One turn moves every row onto another: examples first, then more rows asked
k135: [ -9  22 -14   1  21  -1  -6  18  39 -15  -5  10  -2   9   7  17]
k260: [-13  20  -7  11   5  16  -7 -18  33  15   0  51   6  -7  -7  10]
k642: [  3  19  -9  -1  18 -11 -16 -10  26   1 -10  36   5   9  -9 -15]
k750: [ 10   6 -16  16   9   0 -15 -11  16  26 -16  18  13  29  15  21]
k474: [  7  -8 -20   7  -3  -7 -15   0  20  18   2  36  13  27  26  19]
k292: [ 18  17 -27  -7   9   7   6  -4  18  20 -14  37   9   3 -18  25]
k634: [-10   8 -22   7  -6 -17 -21  -5  49  18  19  45   9  13   2  15]
k711: [  5  14  -2   5  19 -11 -24  -7  21  10  -5  38  10   8   7 -13]
k506: [  6   7 -39  -7   6   2  -2   4  21  15  29  23   0  20  -3  28]
k593: [ -9  22 -14   5  22  -3  -9  19  38 -14  -4   7  -2   9  12  18]
k886: [ 10  25 -26  37   1   8  -6  -9  25  11  -9  21   0  26  -8  19]
k384: [-10  19  -7  14   4  17 -10 -18  33  16   0  48   8  -6  -5  12]
k596: [  5   8 -36  21 -13  -1   2   5  30  -5  14  46  -3  24  -3  18]
k108: [ 15   8 -29 -12   3   4   6   1  21  17  -5  48   9   1 -11  26]
k704: [-13  19  -5  14   5  18  -9 -17  31  17   4  52   9  -7  -1  11]
k403: [-14  16  -7  10   3  14  -9 -17  31  14   4  51   7  -8  -2   9]
k756: [  6  21 -38  27  -5   5   3  -6  30  -1  -1  34  -5  26 -17  17]
k706: [ 18   3 -24  -8   1   4   2   5  18  25  -1  46  11   0   3  27]
k209: [ -5  25 -15  23   5  -6 -26 -16  42  31  -4  22  11  16  -7  16]
k77: [-10  17 -14   1  19  -5 -11  21  38 -14   1  11  -2  10  14  17]
k15: [-12  19 -12   0  15  -5  -8  20  34 -15  -2  11  -1   9  16  19]
k448: [  3  -9 -33  -7  -8 -10  -1  -2  26   3   5  44   5  31   6  17]
k304: [ 19   7 -18   1   6   8  -3   3  15  33  -8  39  15   1   8  29]
k675: [-10  21 -14   2  14  -6  -5  20  33 -16  -2  11  -2   9  11  19]
k492: [  8   7 -31   2  10   4 -12   6  17  26  27  20   6  18  11  31]
k932: [-12  19 -10   5  16  -4  -9  19  33 -14  -3   7  -1  10  16  18]
k317: [ 20  15 -21   0  12   9  -2  -4  16  30 -17  33  13   3  -6  29]
k617: [-10  21 -14  -1  20  -3  -6  20  37 -16   1  12  -2   8   9  17]
k145: [ 10  21 -35   4  15  10  -5  -5  19  22  11   6   2  21 -13  29]
k173: [ -9  20 -13   3  18  -2 -10  21  36 -12   0   8   0   7  16  17]
k151: [  7   4 -27  30 -12   0 -10   8  27   8  16  40   1  21  15  22]
k959: [  9  16 -43  -5   9   4   1  -1  23  12  19  17  -1  21 -17  27]
k14: [  8  15 -27  11  10   0  -5 -19  22  14 -24  17   8  34 -11  18]
k369: [  2  12 -10  -4  14 -14 -15  -6  26   0  -2  45   5  10  -7 -17]
k748: [ 11  17 -28   8  14  10 -13  -1  13  27  17   8   5  18   2  32]
k250: [-10  20 -13   4  18  -2  -9  17  33 -15  -6   8  -3   9  13  20]
k360: [ 12  14 -22  40  -3   6 -14   0  21  19   1  26   3  23  14  22]
k988: [-10  15 -28   3  -4 -15 -12 -11  52  10  10  44   3  15 -17  15]
k657: [  3   6 -36  -5   2  -5   4 -13  27  -2 -12  33   4  33 -16  17]
k558: [  4   9  -5  -2  12 -14 -17  -4  25   4   0  43   7   8   5 -15]
k554: [ -8  29 -24  14   5  -9 -15 -20  48  20  -4  27   6  19 -22  16]
k938: [-10  22 -13   2  17  -5  -5  18  34 -16  -4   9  -3  10   9  17]
k921: [-12  17 -10  12   2  15  -6 -18  33  12   3  53   6  -5  -7  11]
k613: [  6  19  -3   5  19 -10 -20 -11  22   8 -11  34   9  10  -3 -16]
k201: [ -5  11 -13  18  -1 -11 -30  -6  43  31   7  33  16  12   9  18]

k675 moves to k250
k360 moves to k596
k448 moves to k14
Where do these go?
k492 moves to k959
k613 moves to k558
k706 moves to k292
k988 moves to k209

